Rotation paths and how fast each direction turns (degrees a step):
Each turn is a multiple of 5 degrees from 10 to 175, or 0.
Each row of a path follows its step; steps can be skipped.
path 1
step 0: [13,-8,9,20,5,26,-15,5,-5,2,-3,8,8,-9,-2,10,18,19,11,-4,-35,13,16,-8,30,8,-12,12,7,-21,-25,6,-21,5,21,19,-5,-3,5,-26,-4,-22]
step 1: [15,-2,-12,31,-16,-13,7,15,-14,2,-23,20,-1,-21,1,2,-14,8,7,11,-18,-4,15,9,-4,-13,7,13,4,-1,50,-4,0,7,2,-28,4,-20,-3,12,14,-16]
step 2: [-2,32,4,-9,8,-16,10,3,31,1,6,-10,3,9,21,-23,7,4,-8,18,3,-23,-1,-19,6,8,6,-19,-11,18,38,7,-22,5,-4,-4,8,0,-9,-11,11,33]
step 3: [-17,12,-11,7,12,14,-8,-15,-1,-5,1,-4,20,8,-1,-4,15,-12,-9,31,-14,-5,-35,18,10,14,-3,-12,9,-13,-17,4,1,11,-13,10,-15,29,26,-33,-5,-15]
step 5: [17,7,-3,19,0,-5,-17,36,5,6,1,-27,10,-21,17,-7,-13,4,-14,7,16,20,-10,-14,6,-23,-10,19,-10,23,17,0,5,-2,-5,-10,5,-30,-4,4,28,17]
step 6: [-5,46,-8,-23,-1,-13,-36,10,-8,-4,-7,4,-6,27,21,-17,13,-7,0,19,12,-6,-4,-7,10,4,0,-11,-4,10,7,16,8,19,-11,7,-16,-3,-4,8,-29,-13]
step 8: [9,-9,6,29,-3,-3,9,10,4,-3,-5,8,-9,-36,5,-19,-12,1,31,-10,8,19,-6,12,11,0,8,23,-25,-16,1,-23,-6,2,14,-34,0,-10,5,-26,-4,-5]
step 12: [-8,5,-6,22,20,-7,-12,21,25,6,-19,-29,7,-24,-11,8,-3,6,8,10,-3,37,-11,17,14,7,-18,7,5,-8,-14,6,-16,20,-10,-5,9,2,20,-17,15,21]
step 13: [-3,6,-4,11,3,-9,-52,-10,-17,-23,-12,2,3,-6,12,-4,-20,7,12,6,-3,10,-13,-9,-11,-21,-6,-26,12,14,33,17,17,9,8,14,0,-12,11,12,-4,-13]
step 15: [31,12,-7,1,-2,-14,-8,25,-1,-3,-6,-9,-20,13,3,-12,20,-14,1,6,6,5,-7,9,15,14,10,27,-3,-16,-29,-13,-16,9,-11,-31,-25,8,13,-26,-12,-14]
Speeds:
[8,2,1,2,5,-6,3,0,-8,4,-7,4,2,3,5,4,4,9,-9,7,4,-2,1,-12,-2,-2,0,-1,1,-4,0,-6,3,5,1,1,-6,-7,-9,7,4,-1]
85
[-2,0,-5,-6,1,-5,1,-14,7,-2,2,0,1,0,1,-6,10,-3,-3,10,-1,-5,0,-3,1,-4,-3,6,-5,-3,-7,5,3,-11,4,1,-2,5,-1,0,-1,-8]
95
[0,-4,0,8,-9,-1,-2,-1,-7,-7,-2,4,-2,2,-6,8,-5,3,-1,2,-7,0,-6,3,1,-2,10,-2,-7,-3,1,13,-1,-4,3,5,-1,7,-8,8,1,-1]
115
[2,-1,-3,-2,-3,4,8,1,3,-7,1,-12,9,1,-5,9,12,2,5,1,-2,3,1,1,7,-1,1,-2,1,7,1,-4,0,-2,2,10,2,-7,-7,-4,4,4]
155
[-3,-3,4,4,-1,3,-1,-6,3,-6,3,6,2,1,-1,7,3,0,1,-3,-3,-3,9,5,-16,1,-4,-3,-5,1,7,-1,4,-5,-2,-3,-8,-12,5,1,6,-6]
115
[-13,3,-5,1,-4,3,-11,-5,-2,2,-2,-5,-4,-4,6,-3,4,7,-3,4,0,-1,3,-3,-4,2,3,-5,-4,9,4,-9,0,-2,1,5,-4,6,1,3,-5,10]
100
[0,2,1,-10,1,-5,3,-2,2,-8,1,-3,-4,4,-3,-2,-5,12,2,-8,1,0,8,-14,-4,4,6,-3,-1,4,1,7,-2,4,6,2,2,1,4,-6,-2,-5]
155
path 2
step 0: [14,3,-27,21,-14,27,3,-10,-7,19,2,-13,31,-1,-8,7,-9,0,18,8,-4,24,19,-4,14,35,28,12,-7,11,22,1,-26,14,-21,6,-14,-12,8,-22,-4,27]
step 1: [10,17,-1,13,-19,-4,-5,-49,-5,4,-37,12,23,-11,-20,-1,-12,5,-3,-3,-19,5,5,23,-4,-6,21,13,-3,6,1,2,19,1,-24,9,-28,-28,13,22,-6,-18]
step 4: [3,-4,-1,-30,-10,2,-1,-7,0,5,-18,-29,10,3,15,3,-2,-7,14,-8,-8,37,-10,-25,-40,12,-13,11,-21,-3,2,-6,-7,9,7,0,-18,16,-27,1,-15,46]
step 5: [-30,-18,-24,-15,0,28,35,-11,-6,3,-34,-34,15,-6,7,16,-12,-9,-1,-12,-1,-16,-17,1,-26,-3,6,13,-9,-7,-20,22,-6,-1,0,24,-21,-13,8,7,11,-6]
step 7: [-4,11,21,-20,16,8,27,-6,-1,5,5,9,16,-8,3,-15,11,12,5,12,3,-23,7,-13,52,-6,-28,-8,17,5,4,8,7,19,-17,-9,-7,45,-17,12,8,11]
step 9: [-2,18,-15,-5,10,2,2,22,-6,-22,12,-35,-5,-3,-19,-10,8,-24,20,10,7,-18,0,16,-26,-11,20,35,-5,-6,18,-13,-17,-30,8,2,-31,5,-14,13,27,-1]
step 10: [-2,27,-10,-34,-15,-1,5,24,-30,8,2,6,-26,-5,-11,31,15,7,-3,-9,-4,-24,-14,23,-11,-8,0,12,-25,-22,15,-3,3,-6,-11,-18,16,-2,27,17,19,-21]
step 11: [-18,14,4,0,-1,7,-2,17,-27,-5,18,6,-8,10,41,2,30,43,5,9,-6,3,-21,-9,33,-23,9,-4,-16,-23,5,5,-5,-4,-8,-7,9,8,-8,-2,-32,-16]
step 14: [1,33,-23,-7,-10,9,1,-3,-32,17,4,32,13,-6,-9,7,-22,-9,-4,5,43,6,-11,27,-4,12,-5,5,27,4,7,-7,-9,-30,14,21,11,5,8,-3,1,-20]
step 15: [-7,17,6,6,2,22,-28,6,7,11,-8,24,-22,13,-11,7,-24,35,-13,38,-12,27,-23,11,8,-1,-31,16,3,-3,0,-12,19,-18,-5,-5,-1,6,4,-19,-7,-24]
Speeds:
[-5,-1,13,3,4,5,1,5,-2,2,2,4,-6,-6,-4,4,1,4,-2,5,1,5,-1,-5,6,-5,-8,-3,1,2,1,4,-1,2,-5,-5,11,-4,-12,5,-4,-3]
85
[6,-3,4,-3,15,1,-3,6,-5,3,3,3,9,-2,1,5,-5,-5,-2,0,-1,8,2,0,-13,-1,-2,2,-2,-4,2,-2,-3,-9,-1,3,4,7,-1,-3,7,0]
70
[-1,7,2,1,2,0,-4,-3,8,-9,3,4,4,-12,0,-2,4,-8,-8,-3,3,0,-7,-3,5,1,1,0,4,-10,-1,-8,5,3,3,6,4,-1,-2,1,4,9]
70
[0,3,-9,1,-2,-6,-7,-1,8,-3,5,1,7,-3,-2,4,8,-1,4,11,4,4,2,-2,1,3,0,-5,-3,3,0,10,-3,-12,0,6,-3,-2,-6,4,-5,-5]
130
[0,1,-9,5,7,-4,-2,4,0,4,9,3,-6,1,0,-2,-1,8,-8,-3,4,-4,-1,3,3,5,-2,5,3,-7,2,-12,-9,-5,2,-3,1,-1,3,5,-9,-6]
20
path 3
step 0: [-16,-21,5,13,-14,3,8,18,-8,-27,-19,-8,-28,5,-12,22,16,9,-20,0,-8,-8,-8,-11,14,11,-17,-8,19,-31,14,15,6,-7,6,-14,5,28,-5,-3,6,32]
step 1: [6,-8,-26,-13,2,17,-10,-5,-3,-5,-21,9,-13,-35,-24,19,-13,-3,6,-11,14,-18,-3,-19,-14,11,-25,-6,13,-7,18,18,-2,18,-33,-9,-12,3,-22,-8,-6,12]
step 3: [17,-33,1,-8,-2,2,14,9,-7,23,-18,13,-17,-6,-10,14,15,-1,38,1,4,-2,2,16,3,5,-15,6,-13,10,25,25,-3,15,-15,14,-18,-21,-15,6,-29,5]
step 4: [8,-17,6,-9,3,5,3,17,-7,2,-12,-10,-2,-1,1,-5,22,-11,17,1,-20,-4,-17,7,-7,17,-2,22,2,-53,0,-16,-23,-4,18,23,-10,2,-8,9,-20,27]
step 6: [-26,12,-5,-9,18,-6,-6,1,1,-19,5,-17,-38,-11,-13,5,19,-8,0,-22,-1,14,-28,-4,32,4,-14,14,3,-33,17,8,-22,-5,5,8,-2,12,-11,-12,4,13]
step 7: [6,7,-19,9,25,30,-9,-1,-9,-4,-23,1,-32,-7,-34,6,-10,15,-15,4,5,-10,-11,17,5,-9,-32,-8,8,-6,17,30,14,-3,8,12,6,-5,-16,2,-19,-5]
step 9: [29,5,16,-7,24,2,5,0,6,39,-33,0,-6,-13,-14,7,-11,6,0,17,29,-6,-11,-5,0,-4,4,12,-14,-23,18,22,0,1,-3,-1,-6,-29,-18,18,-11,-2]
step 10: [15,-21,37,0,13,12,-4,19,-4,5,-7,18,6,-16,1,10,14,-28,6,-12,-21,7,-7,19,30,5,0,21,-24,-27,17,10,-21,-9,16,-10,6,-8,8,6,-5,6]
step 12: [-16,-13,-12,-21,23,13,-31,0,7,-16,-9,-1,12,-12,-17,17,-11,-7,-5,-22,-18,23,-9,9,6,-1,-8,-4,1,-32,4,-1,-45,0,16,-17,5,1,-12,-8,2,-4]
step 15: [35,13,-1,13,10,24,-24,9,16,8,-17,-1,-1,-5,1,1,-2,-2,8,27,1,-8,-31,8,-25,-23,12,-1,-10,-7,6,19,-5,-11,-1,3,9,-22,9,11,-11,39]
Speeds:
[8,3,5,-8,-1,-7,9,-5,4,2,-6,8,5,3,-11,-2,1,2,9,7,-4,4,-5,6,-1,-5,0,-3,9,4,-2,-1,0,-2,1,6,1,0,-4,-2,-3,-5]
65
[3,4,-7,-2,7,-1,-1,9,11,-4,2,10,-4,4,4,4,4,3,-9,1,-3,-5,-8,-7,1,2,-3,-11,2,0,3,1,3,-5,-8,3,-1,2,-3,-4,3,-6]
55
[-7,3,6,3,1,7,0,-1,6,2,-2,-4,-3,4,1,4,-7,11,7,14,7,-6,4,0,-1,0,-2,-4,-6,0,3,1,2,4,-2,3,5,6,-3,8,-3,-2]
170
[-3,0,-7,8,10,-1,-4,-2,5,4,-4,-3,5,-6,-11,2,1,0,2,3,-3,0,-1,-9,5,3,3,4,2,-6,-11,-6,0,7,-7,5,-1,-5,5,2,-5,-2]
135
[-8,-2,-4,-8,-2,-5,-5,9,-1,0,2,-1,-1,6,2,-1,2,4,10,-3,-9,1,3,6,-8,-1,-1,-8,-3,-3,0,-5,-9,3,-4,1,-9,-8,3,4,-5,-3]
40
[1,9,9,3,4,3,-7,7,1,10,-2,1,2,-3,-6,5,-1,8,-2,-3,-4,6,4,2,-1,3,-2,0,0,4,3,-5,-4,-2,7,0,3,-7,0,-2,16,-2]
20
[-8,-2,-1,13,-6,-2,9,7,2,4,-2,4,-1,-4,-1,0,-2,2,1,1,-10,-1,1,-4,3,-9,6,-1,-3,4,6,4,0,-1,5,-2,-2,4,9,-10,-5,-2]
135
path 4
step 0: [7,-30,14,-15,18,11,8,3,-23,2,13,-5,1,3,1,10,20,-13,8,0,2,10,-6,-26,-8,-21,-1,-11,-23,1,-15,-1,-5,21,0,29,-10,30,2,8,-14,-41]
step 1: [12,12,23,25,-10,-11,12,-11,-6,-6,-2,0,-3,20,4,-24,-22,-15,16,0,2,21,10,9,8,-1,-9,26,32,-3,-18,-19,-13,-9,-1,29,0,34,0,9,-17,0]
step 4: [-7,-6,15,-6,-20,8,11,18,-17,2,-13,25,-21,21,16,-24,7,-12,25,20,5,-16,-23,2,-3,-3,2,23,18,-12,9,-14,-15,-11,-31,10,11,-15,-1,10,-10,-20]
step 6: [9,39,-32,-10,8,-12,1,-17,8,-1,-4,3,12,38,-35,10,-8,2,14,5,-6,6,-7,21,-10,-7,-1,-4,-1,1,-10,-5,-16,-7,21,14,-24,18,3,4,25,5]
step 10: [0,36,-13,6,22,-4,-10,13,0,21,15,-7,1,6,13,-1,5,4,-10,-2,20,-3,13,6,11,-12,22,13,-3,34,-12,-7,-21,23,-16,-12,19,35,7,-12,-19,-9]
step 11: [4,26,-12,4,-15,-11,9,7,5,-9,-10,-1,-18,5,-11,-7,-12,-12,-29,-2,-1,-8,18,-5,9,-24,-19,1,-13,27,-19,-29,14,-4,29,19,11,-22,23,-16,11,18]
step 12: [-2,1,1,-16,6,23,5,-12,1,-2,19,-2,-11,6,-8,-15,-4,-16,-6,-3,-14,-31,-10,-23,-21,-12,24,-6,24,8,10,5,-8,-22,5,-1,12,-48,-26,-7,2,4]
step 13: [-15,6,12,0,13,8,-17,15,-17,21,-6,6,-4,-12,-10,2,11,18,22,-23,26,-20,8,11,-35,0,12,17,0,17,12,-3,6,17,10,-12,0,-5,-7,-9,-31,-30]
step 14: [3,32,-12,18,12,-7,-5,5,-16,-5,-28,9,-9,6,16,3,4,-6,1,0,14,-1,-6,32,-5,10,-20,8,22,3,-12,-7,12,-24,2,-12,-23,-12,42,-21,6,8]
step 15: [-25,19,-20,-10,30,9,10,-21,26,5,12,7,-14,1,19,27,6,-13,-7,3,4,-1,-26,-15,11,-19,29,-13,1,16,-1,16,10,-4,-1,-14,0,-4,4,-12,19,25]
Speeds:
[5,-1,-2,7,-9,1,-8,1,4,-1,-6,-1,-3,1,-2,-6,1,-2,7,-3,3,-5,0,-6,0,5,6,1,0,17,-9,5,1,-2,-4,4,1,-9,0,2,-1,-4]
40
[4,4,-4,5,8,2,7,-10,-2,6,2,-1,-3,-2,-6,-3,-6,1,7,12,2,-10,4,-2,0,2,0,-6,-3,-2,1,3,3,6,-1,-3,0,2,-1,9,-3,-10]
115
[5,-5,-2,1,5,2,4,0,4,-5,-4,-8,-8,-7,-6,10,-1,-5,-2,6,-8,1,0,5,4,5,-7,7,7,3,-1,-3,7,3,-3,0,4,-8,6,2,0,7]
115
[1,2,4,5,-3,7,-3,-3,-2,11,-11,1,4,-2,-5,-3,1,-2,-7,3,-10,0,-3,3,-3,9,4,2,3,5,9,5,-4,1,8,1,-1,9,-1,-3,-4,3]
95
[-10,2,5,0,-1,-3,-4,7,11,0,2,-6,-7,-5,0,2,0,-4,2,-8,-4,-12,1,-3,-2,-1,3,-3,2,-1,8,4,-2,4,-9,-3,4,10,6,4,1,-1]
135
[-9,-4,10,4,4,4,5,-8,-2,3,-2,-4,-2,0,-2,-3,-4,5,-1,-8,-8,2,-3,-4,-5,0,-1,9,-1,-6,-6,-1,0,0,-6,6,5,-5,-5,-4,3,-12]
90
[6,8,0,0,-2,6,3,7,-2,2,7,0,-1,5,-5,1,4,1,4,-3,-4,12,7,-2,-9,11,4,-2,-4,-2,0,1,0,4,-3,-7,5,-1,10,-3,5,-2]
100
path 5
step 0: [12,-10,-7,13,3,13,16,13,0,-6,-17,-2,-17,-23,5,17,6,-17,-2,28,-21,-21,-10,-18,17,-19,-4,2,29,31,15,-12,-4,-19,-7,33,-15,7,-3,-20,10,-10]
step 2: [-14,-16,15,-15,-2,3,4,0,-5,23,-9,-35,10,-2,-7,-9,17,-16,39,12,3,30,12,7,-25,-34,-8,4,-10,-11,4,-16,-30,1,-3,0,1,-2,0,5,-16,23]
step 3: [19,-13,-6,-9,10,16,5,0,36,-7,-39,15,-21,8,16,-4,6,15,16,1,-7,5,16,19,-20,-14,-8,-32,-2,-3,-13,-15,8,-11,-15,6,-13,-1,-3,-7,-33,-15]
step 5: [-14,12,11,-34,16,8,20,-23,-15,13,-17,13,-16,-26,-23,-16,-21,-2,19,33,12,-6,-14,-20,1,-7,13,-2,1,9,13,21,-21,15,2,11,0,-8,15,-7,12,-6]
step 8: [-18,35,1,11,-12,22,-11,-14,34,-2,2,-2,1,-15,-37,6,-6,3,14,5,19,4,-7,21,-21,-3,12,-28,13,-16,-15,-15,-6,0,-16,12,28,-5,8,-12,-10,1]
step 10: [-30,3,5,1,34,-16,15,-2,-12,-2,1,16,-3,22,-14,38,1,32,3,-4,0,-11,6,-8,20,-5,32,19,4,-22,7,14,-19,14,-1,1,-13,-7,0,14,15,-2]
step 11: [7,21,-1,22,20,-6,-8,-16,-7,22,-17,-4,9,14,-18,-14,9,15,12,13,-19,5,-32,0,18,27,11,14,4,23,-16,-12,-18,8,-22,22,12,5,-27,-9,13,5]
step 12: [26,-19,-12,0,-18,-18,-6,-5,24,19,17,-3,8,6,-6,13,-7,2,-9,-15,-28,2,-15,-24,-19,7,-27,5,5,-2,-10,4,7,6,14,46,-16,0,-23,17,9,12]
step 13: [-15,8,14,11,5,-1,12,19,-14,-14,10,-18,28,1,-32,22,-9,-13,-4,14,-30,1,15,1,-21,-6,6,6,2,-34,-25,-7,27,-1,13,21,2,-21,7,-3,-19,-5]
step 14: [-10,9,14,-9,35,-7,11,5,4,16,-7,-38,-20,-9,-7,-11,10,1,-8,-13,10,16,-9,8,1,6,5,-11,4,4,-11,-5,32,-3,21,1,24,26,-21,-18,-36,-8]
Speeds:
[-2,12,2,-8,-8,0,-4,3,3,-1,1,-1,-3,-10,8,0,0,4,5,0,-6,9,2,-6,-2,-5,-6,0,-2,3,-1,4,1,2,-9,4,-7,5,-5,6,2,-1]
115
[-6,4,-1,6,-3,-5,-3,6,6,-2,-4,-3,1,4,-3,-1,-7,0,-4,7,3,-11,-8,-1,-6,-11,-10,-5,3,3,-6,3,5,4,2,-5,-5,0,2,0,1,-3]
80
[-4,2,2,0,0,4,-1,2,-2,0,4,6,-3,-5,-5,-10,-4,-12,4,-6,-5,-7,-2,-5,-3,7,4,0,7,2,4,1,8,2,5,-3,-2,2,-3,9,-10,-4]
45
[2,3,3,10,7,-4,-2,13,8,-1,1,-5,7,-6,-5,5,-2,5,5,-2,-2,1,3,0,5,7,-4,8,0,2,4,-3,0,3,8,6,-5,3,-4,-4,-1,2]
25
[8,0,0,7,-3,11,-2,0,1,-6,6,-4,-8,-2,1,2,1,5,-2,5,-1,6,-7,-2,-5,-1,3,0,-1,-5,4,-2,5,4,6,7,2,-3,10,1,1,-13]
80
[-1,-1,0,3,-4,0,-3,-1,5,-7,7,-5,1,10,0,7,0,-3,3,1,0,1,3,-2,10,-2,4,-3,16,6,3,-5,-8,6,-6,0,5,3,-1,8,1,-2]
35
[-6,1,-3,-9,11,-5,-4,4,9,-4,-7,-1,-7,-1,6,2,-5,3,1,-4,-2,2,-6,7,7,2,6,-2,0,-5,8,0,2,-1,-2,-8,3,-8,2,1,1,-5]
65
